Z: rows in several groups, each row roughly a mix of its group's directions:
Z (116 x 11):
0.334  3.574  2.858  0.700  2.242  1.216  0.726  1.190  0.578  0.775  2.106
0.383  1.168  -0.821  -0.172  -1.898  -2.387  -0.934  1.418  -3.561  -0.936  2.722
2.379  3.429  0.200  3.210  -0.196  -2.145  0.079  0.296  1.564  -0.349  0.558
0.118  -0.845  -3.082  -0.793  3.798  1.103  0.415  -0.982  1.820  1.914  -0.876
-0.877  1.877  4.032  1.630  -1.222  -1.862  2.371  0.153  -0.760  -0.433  -0.893
-0.321  -1.162  -0.904  -0.244  -0.484  0.752  -3.930  0.581  2.210  -3.369  0.469
-1.590  1.456  -4.224  -0.581  -0.907  0.363  0.345  0.905  -2.160  -2.431  0.273
-1.053  3.083  -1.292  -1.835  2.001  1.171  -1.745  -1.947  0.050  -2.265  1.541
0.866  2.346  -0.916  2.026  3.044  2.521  0.157  -2.226  -1.412  0.776  -0.988
1.229  -1.445  2.999  -2.392  1.645  -2.805  -1.556  1.027  0.842  -1.287  -0.800
2.647  0.095  -3.627  -0.415  -2.212  0.559  0.558  0.400  -0.642  -1.236  2.724
-2.764  1.236  -1.743  -2.208  0.164  1.360  2.437  1.024  -1.661  -1.828  1.823
1.995  1.416  1.241  2.799  -0.553  -0.215  0.992  -3.296  1.785  -0.888  1.958
-0.918  -1.117  -1.669  0.113  0.762  -3.547  3.203  1.629  1.000  0.360  1.812
-2.515  -0.471  0.945  -0.642  4.918  0.409  0.048  1.269  -0.735  -0.524  -0.860
1.208  -1.218  1.756  -2.296  -0.491  2.842  -2.166  0.426  -1.586  2.625  -1.215
2.759  -0.939  -1.950  2.261  0.555  -2.180  -1.499  -0.332  -0.513  3.188  -0.335
-0.424  -2.814  -3.995  2.228  -0.610  -1.081  1.409  0.401  -1.050  -1.241  -0.137
-3.032  -0.260  -0.918  -2.472  1.878  0.409  0.986  2.625  0.294  -0.837  -2.609
-0.123  -0.683  0.635  0.148  1.793  -1.188  -3.008  2.225  -0.021  2.606  -3.008
-0.201  0.971  2.256  2.339  1.553  -2.396  0.310  -0.445  2.075  3.061  -1.304
0.681  -3.161  1.726  0.689  0.234  0.261  2.420  1.053  -1.905  0.535  -3.234
0.392  0.960  -2.864  -1.865  -2.149  2.508  -1.243  0.980  -1.757  -2.184  1.157
2.826  -0.006  -2.444  2.605  0.651  -0.239  -0.887  -1.464  -1.293  2.466  -1.861
-4.842  0.839  -0.679  1.941  0.075  -0.814  -1.510  -1.332  0.352  -1.466  -0.010
0.412  2.249  3.823  1.230  -2.603  1.325  0.283  0.628  -1.173  -0.543  1.828
2.835  1.878  -1.801  -0.291  3.116  1.728  -0.100  -1.209  -0.894  0.858  2.186
-0.260  2.511  3.094  2.427  -2.316  1.839  0.029  -1.233  1.462  -1.053  0.144
1.879  -0.367  -2.099  0.744  -3.322  0.468  1.126  -0.362  2.036  -2.792  -1.466
0.633  1.060  3.585  0.240  -0.304  -1.919  3.588  1.385  1.078  0.993  0.469
-1.183  -0.566  0.271  -3.020  3.230  1.325  -0.935  -2.580  0.042  1.532  -1.546
1.297  0.085  0.831  0.415  -1.432  0.081  4.548  2.154  2.020  -0.241  -1.142
-1.994  -2.395  1.435  -2.174  -0.795  -0.620  1.303  1.809  0.945  -2.231  2.648
-2.737  0.009  -1.620  0.087  0.009  2.389  2.608  0.566  -0.868  -0.021  3.416
-0.073  -0.769  -0.273  -2.050  1.013  2.406  -1.370  -2.694  2.318  3.027  0.110
0.377  -3.004  -0.905  -0.273  2.077  0.486  -3.956  -1.232  -1.660  -0.117  -0.907
-3.005  1.066  -0.151  0.446  -2.745  -1.182  -0.719  0.774  0.775  -3.669  0.933
-1.040  -1.301  -0.108  -0.623  -3.339  -0.071  0.564  0.380  -0.254  -4.024  -2.079
0.708  -1.570  2.528  -4.164  0.463  -0.726  0.259  1.480  0.942  -2.010  0.866
0.452  0.513  -0.337  0.799  2.295  -0.194  -0.400  -0.046  4.938  -2.072  -0.029
1.272  2.802  -0.332  -0.657  2.617  0.459  1.939  1.903  2.927  0.733  -1.347
3.611  -1.274  -1.323  1.408  1.205  2.017  2.492  0.125  -1.631  1.323  0.905
1.667  3.315  -2.805  0.462  -0.401  0.141  -1.261  -0.309  0.160  1.573  3.025
1.983  1.853  -1.267  0.184  -1.776  -2.022  -0.849  3.927  -1.131  0.758  1.058
0.840  -2.474  1.098  2.902  1.792  -1.559  1.324  3.012  -1.321  -0.208  -0.815
1.936  -0.548  -2.801  -0.199  -2.629  -1.794  -2.016  -0.627  0.096  2.368  -1.797
-1.830  -0.968  -3.753  1.181  1.087  1.639  -0.074  -3.101  -1.397  -0.273  -0.290
-1.240  1.789  0.517  -0.571  0.014  -0.350  1.630  3.019  -2.564  -3.131  1.330
1.976  1.372  1.806  -1.212  -3.687  -0.008  1.563  0.930  -1.015  1.663  2.039
-1.655  3.354  1.425  2.690  -0.790  0.206  0.447  1.386  0.313  -2.587  1.592
-0.808  1.277  -0.471  3.051  -1.606  -3.405  0.637  0.860  -2.442  -1.480  0.295
-2.161  -0.673  -0.098  -2.118  -2.751  1.713  0.330  0.332  -2.691  -2.743  0.511
0.090  0.313  -0.036  3.682  -1.355  0.956  1.249  -0.055  -0.667  3.204  -2.585
0.690  1.812  1.557  -3.415  -1.967  -1.471  -1.293  1.879  1.958  0.596  1.450
-1.531  -1.854  -2.398  -3.025  -0.508  2.160  1.697  -0.321  -2.462  0.174  0.832
1.651  -1.838  -1.189  1.528  -1.238  -0.864  -3.695  -0.336  -2.587  -1.378  0.939
1.217  1.420  0.722  1.745  -2.359  -2.266  1.091  2.645  -1.818  -2.286  0.944
1.650  -0.118  -2.371  4.131  2.252  -0.398  -0.239  -0.856  -1.470  0.621  1.171
-2.849  -0.231  -0.123  -1.552  2.348  1.567  2.691  -0.539  0.661  -0.631  -2.906
1.720  0.360  2.951  2.330  -1.134  1.644  0.345  0.631  2.091  1.872  2.401
-3.241  2.648  1.344  1.149  -0.018  -0.097  -0.711  -0.035  0.349  -3.745  0.254
-0.258  -1.629  -1.708  2.429  0.195  -1.801  -2.143  -1.951  -0.782  3.055  1.485
5.217  0.014  0.599  0.518  -0.458  -1.390  -0.311  1.354  -0.675  -1.027  -1.393
-0.435  4.510  -0.012  1.942  -1.350  0.541  -0.338  0.718  0.125  -2.555  1.337
0.999  3.907  -0.987  1.418  -0.300  -0.431  3.085  -0.190  1.146  -1.903  1.165
2.953  0.988  1.098  -0.820  -1.643  -3.922  -1.266  0.503  -0.649  1.487  -1.106
-2.290  0.950  1.991  0.064  1.379  0.778  2.976  1.170  -0.561  -2.258  -2.667
-0.130  -1.212  -0.013  0.775  0.825  -0.231  -3.717  0.207  3.498  -2.536  -0.164
3.601  -0.125  -0.991  -1.860  0.142  -0.936  -2.489  0.624  2.819  -1.163  -1.081
-3.011  2.164  -2.724  -1.695  0.074  0.505  2.175  0.243  0.022  -2.035  1.459
-0.399  3.193  2.421  1.300  0.549  0.798  0.265  -0.823  -1.592  0.817  -3.546
-2.131  0.868  -1.249  1.125  -0.344  1.942  3.574  1.420  0.963  -2.190  1.686
-0.167  1.282  -0.491  -2.667  -1.828  0.444  4.189  1.844  -0.374  0.388  1.249
0.100  0.655  -2.137  1.287  1.865  1.339  -0.289  -2.017  -0.615  4.348  0.045
0.740  -2.294  1.702  -0.124  -0.873  1.526  -4.538  -0.939  1.060  -0.972  0.099
-2.883  0.809  1.045  0.041  1.790  -2.128  2.728  1.763  0.039  0.110  -2.650
-1.555  3.025  0.304  1.246  0.494  -2.387  2.074  2.134  -1.359  0.088  -2.346
0.056  -1.578  -2.255  -0.490  2.980  -2.949  -0.048  2.747  -1.513  -0.366  0.107
-2.952  -2.336  -1.404  -0.474  -0.224  0.266  0.711  -2.243  -3.591  0.496  -0.454
-1.893  -0.828  -3.471  1.231  1.979  -1.405  -1.726  -0.066  1.797  -2.268  -0.538
1.129  -0.476  -3.148  -2.326  0.900  0.382  0.525  2.454  -1.273  3.089  0.364
-1.047  -1.783  1.222  2.632  -1.858  -3.193  0.019  -1.750  -0.489  -1.244  2.045
1.059  -2.618  -0.067  -1.223  -0.206  0.610  0.337  -1.570  -0.100  4.775  -0.301
-3.995  0.863  0.070  1.516  -1.519  -2.518  -1.656  0.672  1.291  -0.515  1.608
-1.036  2.264  -0.637  -1.951  -2.734  0.076  0.297  0.050  -3.161  -1.402  2.331
-1.491  -2.882  -2.887  -1.806  0.602  1.665  -3.029  -0.261  -0.500  -0.740  -0.269
0.979  -1.974  -3.010  0.883  -2.306  0.687  0.385  0.955  -1.408  -3.377  0.661
2.206  1.796  3.029  -0.190  -0.829  -0.289  -3.624  0.666  -0.948  -0.742  1.509
-0.554  1.843  0.498  1.467  1.326  -1.262  -2.251  1.935  2.715  -2.166  -2.245
-2.464  2.475  -1.296  -1.611  -1.082  1.877  0.638  -2.192  0.986  1.087  2.615
-1.965  0.141  1.888  0.590  1.200  -3.443  2.016  2.522  0.902  0.420  -1.693
-0.929  -2.332  1.174  -3.426  -2.869  -0.745  0.676  1.585  1.092  -1.734  0.026
0.173  1.919  -2.260  2.581  1.695  0.321  -0.648  -0.939  -0.348  3.146  2.364
-1.610  2.584  1.580  1.026  -2.246  -0.917  0.304  1.014  -3.298  -1.375  -1.666
-3.131  2.815  0.458  0.414  1.316  0.173  2.321  -1.127  2.744  1.132  -0.180
-0.424  1.615  -1.266  1.863  -2.345  -1.554  -0.462  1.705  0.458  -2.076  3.458
0.785  -0.277  -0.072  1.027  1.892  2.567  -2.177  -3.864  0.469  1.147  -1.497
2.804  -1.573  -2.721  1.152  -0.273  -1.388  -1.573  -1.427  -1.370  -0.949  -2.648
-2.910  -0.843  -0.025  -2.981  -1.954  0.991  1.434  0.898  1.060  -1.022  2.734
-1.730  -0.849  0.311  0.208  -1.742  -0.414  -4.170  1.468  -1.391  -2.329  -1.183
2.124  2.101  0.897  3.781  1.757  0.775  0.637  0.151  -0.909  2.397  -0.809
1.613  1.554  2.446  -2.089  0.544  -1.325  -2.363  1.612  -1.587  -2.301  -1.399
-1.180  -1.747  -0.372  1.770  -0.149  2.006  4.474  1.071  0.756  -0.909  -1.022
3.551  0.532  -0.621  2.769  -1.714  -0.302  0.339  0.623  -0.779  2.328  -2.206
0.096  2.389  0.542  0.379  -1.231  -1.062  4.842  0.235  -0.625  -0.610  1.521
1.886  -3.122  0.483  1.550  0.259  -0.809  2.545  2.464  -0.420  2.438  0.197
0.801  1.573  -0.131  -1.517  -4.285  0.964  0.359  -1.721  -0.238  1.803  2.061
0.612  1.359  -1.557  2.500  3.418  -0.575  -1.222  -0.930  -0.484  1.631  2.686
-0.933  2.924  2.502  0.205  2.224  1.919  1.393  0.932  0.586  0.767  2.698
-1.033  -1.420  0.183  0.927  -1.724  4.136  2.783  0.286  -0.812  -1.470  0.816
-1.921  -4.030  2.299  0.117  0.125  -1.227  -0.941  -1.016  2.094  -1.373  0.653
1.860  2.235  3.255  0.461  -1.919  -2.092  0.848  1.899  -0.617  1.358  1.226
-0.526  -1.896  1.969  -2.172  0.900  3.442  -1.528  -1.288  -0.441  1.337  -2.067
4.317  -0.020  -2.543  -0.426  -0.969  -0.568  -1.294  -0.809  -1.088  -1.504  -1.746
0.453  0.249  2.760  1.474  1.395  -0.816  2.787  3.712  0.013  -0.860  -0.648
0.292  -2.375  -0.204  -1.755  -2.031  2.424  -3.036  -0.393  0.098  -2.088  1.667

which group is each row in? (one row of each group first):
-2.236  0.665  1.051  0.554  -1.969  -1.900  2.421  0.695  0.027  -3.656  1.150
T
-0.237  2.430  -1.998  1.641  0.611  1.095  -1.185  -2.100  -0.344  3.696  -1.249
L
0.943  1.254  2.734  0.901  -1.563  -1.233  -2.126  -1.035  -1.603  3.025  1.830
W

1.244  0.199  2.648  -1.116  -2.805  0.548  1.916  -1.311  -0.085  1.402  -3.162
W
-2.815  1.613  1.135  -0.227  -0.658  3.883  2.792  0.042  0.094  0.183  0.391
L
0.638  0.229  -1.030  0.872  1.555  1.040  1.950  -3.195  3.272  -1.512  1.608
T
-0.701  1.030  3.901  0.951  -0.413  -0.146  -1.115  0.431  2.387  -2.897  -1.409
T
0.311  -1.745  0.181  0.071  3.641  0.113  -0.674  0.456  2.077  3.581  1.056
W
-1.242  1.288  0.352  1.585  4.122  0.893  0.350  -0.398  -0.291  0.073  3.372
L
1.771  -1.512  -0.630  -0.426  -0.840  -2.444  -1.334  0.605  0.794  4.460  -0.171
L
0.742  2.589  -0.312  0.121  -0.021  1.017  -3.722  2.374  -0.391  -0.464  -2.667
T
-1.415  2.867  0.145  0.389  0.096  1.023  -0.635  0.365  -3.079  0.048  -3.728
T
-1.493  0.859  -1.309  5.033  -0.643  0.040  -0.085  -0.891  -1.086  -0.717  -1.566
L
-1.887  -0.531  -1.119  -0.722  2.934  -2.022  1.290  2.498  0.374  1.921  -2.308
T
